[[  8  -5   0  -2  -1   8  11]
 [ 64  -4  13  -3 -21 -21  -7]
 [  1  -8  45  44  16 -36  60]
 [ 12  -2 -11  -6  33 -48 -11]
 [ 22  -2 -59 -72  18  -8 -88]
 [  1   7  24  36 -12 -11  34]
 [-39   4  35  40   9   2  39]
 [ 22  -2   2   1  -7 -10  12]
 [-45  -6   7  -5 -35  77   3]
 [-11 -16   4  17 -57  53  13]
 [-50  -4  33  23  21  -1  21]
 [  0  -1  -2  14  11   4  11]]
->
[[  8  -5   0  -2  -1   8  11]
 [  1  -8  45  44  16 -36  60]
 [ 22  -2 -59 -72  18  -8 -88]
 [-39   4  35  40   9   2  39]
 [-45  -6   7  -5 -35  77   3]
 [-50  -4  33  23  21  -1  21]]

[[-14  21 -25  11 -54  19 -67]
 [  8   5  -3 -52 -21   0 -24]
 [ 16  49  -9  89 -42 -68  51]
 [-23   6 -40  43  24  43   0]
 [ 18   6  -9  61  10 -51   6]
 [ 19  -3 -14  42  -7 -48 -40]
 [  0  43  39 -22 -35 -21 -52]]
->
[[-14  21 -25  11 -54  19 -67]
 [ 16  49  -9  89 -42 -68  51]
 [ 18   6  -9  61  10 -51   6]
 [  0  43  39 -22 -35 -21 -52]]

[[  1  84  63  -9   9 113 -46  22 -42  44 -42   0  87  24 -98  40]
 [-19  76  25 -13  18 -43 -80 -12  87  47  55   9 -21   3  99  43]]
->
[[  1  84  63  -9   9 113 -46  22 -42  44 -42   0  87  24 -98  40]]

[[  -6    8   55  -63   46   14   -2  -14   -3   21]
 [  -1   -1    4   -3    2    1    0    2    0   -1]
 [  21    9   71 -101  105   25   -8  -28  -23   45]
 [ -12    0   23  -25   11    5   -1    1    0   -1]
 [  37   80  -23    6    9   -7  -21  -17   -5   53]
 [  23    8   70 -102  108   24   -7  -29  -24   43]]
->
[[  -6    8   55  -63   46   14   -2  -14   -3   21]
 [  21    9   71 -101  105   25   -8  -28  -23   45]
 [  37   80  -23    6    9   -7  -21  -17   -5   53]]

[[ 81 -48 -65 -25  44  57  28  87 -37  50 -46 -39 -26  75 -21   1]
 [-36 -34  65 -16 -73 -54  44  76  75  39  19 -53  36  46  53  -6]
 [ 54 -62  29 -20  -7  48 -49  85 -65  49  11 -87  34   0 -36 -71]
 [ 25   2  85 -47  28 -43 -61  88 -37 -34  16 -34  29  78  34 -48]
 [ 41  78 -90  12 -42   9 -73  45  43  38  53 -73  60 -40  73  54]
 [-55 -22  73  -7 -25  16  61 -50  76  86  30 -20 -69  -4   4 -71]]
->
[[ 81 -48 -65 -25  44  57  28  87 -37  50 -46 -39 -26  75 -21   1]
 [ 54 -62  29 -20  -7  48 -49  85 -65  49  11 -87  34   0 -36 -71]
 [ 41  78 -90  12 -42   9 -73  45  43  38  53 -73  60 -40  73  54]]

[[ 13  -3  17  29  17  17   9]
 [  5  36 -19  15 -73 -23 -17]
 [ 83 -35 -23 -10  62  -5  14]
 [-12 -60  56  20  56   6  39]]
->
[[ 13  -3  17  29  17  17   9]
 [ 83 -35 -23 -10  62  -5  14]]

[[   3 -106    2    1    4    2]
 [   1   -1    2   -1    2   -4]
 [  -7  -12    9   -2    0    0]
 [  -6   -7    2   -1  -10   -1]
 [   3    1   -2   -2   84   -1]
 [  99  -10   66   -5    2  -30]
 [   6   16   13    2   20    7]
 [  18    4    1    0  -10    8]]
->
[[   3 -106    2    1    4    2]
 [  -7  -12    9   -2    0    0]
 [   3    1   -2   -2   84   -1]
 [   6   16   13    2   20    7]]

[[ 38  24 -27  37 -22 -40  28  15 -41  36  -3  -7   8 -14   4 -70]
 [ 40 -17 -71 -38   3  39   4   1  28  50  19  -2  17   1  -7  -7]
 [ 15 -74  39 -38  18 -20 -28 -20 -37  29 -17  13  98  13  63 -28]
 [-19  17  -5   3  -9 -26 -29  -4   2 -32 -21  -5  23 -22  74 -37]
 [ 92   6  58  -5  -2   8  -2  15  -3  64   4   5 -49  -9 -60 -50]
 [ 13 -59  -1 -20  18  65 -13   0  33  35  11  11 -45  17 -27  14]]
->
[[ 38  24 -27  37 -22 -40  28  15 -41  36  -3  -7   8 -14   4 -70]
 [ 15 -74  39 -38  18 -20 -28 -20 -37  29 -17  13  98  13  63 -28]
 [ 92   6  58  -5  -2   8  -2  15  -3  64   4   5 -49  -9 -60 -50]]
